Each path is a new rotation, seen through one point. The rows after it are directions, each followed by how far the rotation turns it, in degrees a step (0 if it stays put).
Each turn is a multiple of 5 degrees from 10 to 175, or 0.
Each row of a path follows its step; steps can be skipped.
Path 1:
step 0: [ 12.9   8.3   4.9  -0.4 -15.7 -10.3  -1.2  11.1  -8.4  -4.3   4.5  13.3
   3.8 -41.7  -3.3  -7.7   5.1  -2.8 -10.3   1.6 -11.6   0.0   0.5 -15.8
 -23.4 -14.1  14.3  -8.5 -21.7   2.0  -4.5 -29.2]
step 2: [ -7.7 -11.3 -19.6  11.9  -4.7 -22.0   9.4   4.3  12.9  14.8  -6.5  11.7
 -23.1 -29.3 -14.2 -12.0  -5.0 -10.7 -10.2   7.6   9.1 -21.9   8.8   8.1
  -4.6  15.8  -7.6   6.7 -26.0   0.0  -8.4  -9.0]
step 3: [ 10.5  17.2  -6.8  18.4   0.8 -19.6  20.5   4.4  15.0  17.5   3.6   6.5
   7.8 -28.0  13.8   3.0  -1.6   8.3 -18.4 -10.8  -6.7  -1.0   9.5  -4.0
 -24.7   4.1   8.8 -13.3 -29.1  -1.9   9.2  -8.7]
step 4: [-18.6   8.0 -15.9  -3.3   7.0  11.3  20.9 -12.4  19.7   1.5   4.4   1.7
   2.2 -21.9  12.4  -0.5  -3.1 -12.0 -21.8   9.7  -6.8  -1.2  -3.0  12.2
   7.7   4.0  30.5  -0.4 -27.6  21.3   1.7   0.7]
step 7: [-22.5   8.5   5.4  -4.0   4.4   4.1  19.6  -0.5  29.0  -3.3  10.9   2.7
 -12.2 -14.9 -13.9  -5.4  -7.5   7.9 -18.8  17.2 -14.0 -20.4  -3.1  11.0
   6.5  24.4  12.1  -9.9   0.5  19.3   9.1  14.8]
step 8: [  9.7  -2.4  21.5  10.2 -10.4  -1.2   5.5 -14.5  23.9  -8.4  12.3   4.8
  -1.0 -21.5 -20.3   5.1   0.9  18.6  -5.8   6.4  15.8 -12.6  -6.4 -18.4
  -1.0  26.3  25.8 -17.3  -5.5  -0.8  -4.8 -13.9]
step 9: [ -5.1  22.9  17.4   9.7  -6.5  14.1 -13.0  10.4  18.7  -9.5  -1.5  15.3
 -11.9 -13.5  15.9  -2.7   1.8   2.3  -5.6 -16.6   3.4  10.8  -6.8 -13.1
  15.2  22.5  30.8  -5.0  -5.4   7.7  17.9  -5.8]
step 10: [ -2.3  -1.2  25.5  11.5  -1.4   8.9  -3.9  15.6  15.5   2.8  -7.7  12.3
 -37.8   3.5  -4.5  -6.4   5.6  -2.3 -15.5  21.9   0.0 -26.1   3.1   3.2
  22.5  14.7   8.8   0.7  -9.3  18.8   3.3   7.3]
step 12: [-29.8  -3.4  12.5   9.8 -12.3  31.2  -7.1  13.2   6.2  10.3   7.1  -8.8
  -2.1  -9.3  19.6  -4.1  12.1  20.7  -5.2 -15.4   1.2  -0.9   8.5  -6.6
  -1.8  14.0  19.4  -7.5 -11.5  19.3  13.7  10.6]
Speeds:
[  3.4   8.5  -2.9   2.1   2.2   6.4  -0.7  -5.9  -4.4 -10.0  -4.0  -2.8
  -0.1  -3.6   5.0   2.1  10.3  -4.3  -3.5   2.6   6.1  -1.3  -8.1  -2.4
  -2.6  -4.5   9.8  -0.8   2.5   0.3  -2.8  -4.2]  80
[ 2.3 -0.8 -0.2 -2.6 -1.8  2.8  9.3 -5.6 -3.8 -2.2  3.1  1.7  4.9  4.9
 -9.7 -0.1  2.9  1.1 -3.8  6.5  3.2  0.9 -2.0  7.6 14.3 -3.2 -2.6 -5.8
 -7.7  1.2  1.3 -1.3]  115
[ 0.9  4.0 -0.3 -5.5 -2.8 -7.3 -7.9  8.4  2.4 -7.8  0.7  5.7 -0.4 -5.4
 -8.4  4.4  4.6 -2.7  2.0  3.1 -2.5  0.9 -4.1 -1.9  4.1  8.5 -4.2 -5.5
  6.2 -0.9  2.8 -7.6]  45
[-7.5 12.2 -2.8  2.4  1.0  1.9 -6.3 -2.7 -0.9 -1.9  2.0  0.1  5.4  1.9
  2.7  5.6 -3.1  3.9 -2.3 -9.6 -5.4 -2.4  7.1 -4.4  7.3 -6.3 -1.2 -1.5
 -2.8  0.5  8.6 -4.0]  130
[ 3.5  1.2  6.2  0.7 -7.9 -1.0  8.7  5.1  1.3 -0.5 -3.3 -2.5  3.9 -5.8
  3.5 -5.9  3.0 -0.5  1.1 -4.6  5.8  8.8 -2.1 -2.0 -1.7 -4.7 -4.1  1.4
  1.4  0.0 15.6 -0.8]  125
[  0.0  -3.1  -3.8  -4.6 -12.4  -1.7  -5.3   6.3  -9.5   5.5  -1.5  -6.2
  -5.2   3.0   3.7  -4.5   3.7   7.3  -3.5   0.6   0.5  -1.5   2.2  -2.9
   6.3  -4.5   5.0  -6.8   5.6  -2.1  -2.7   1.3]  20
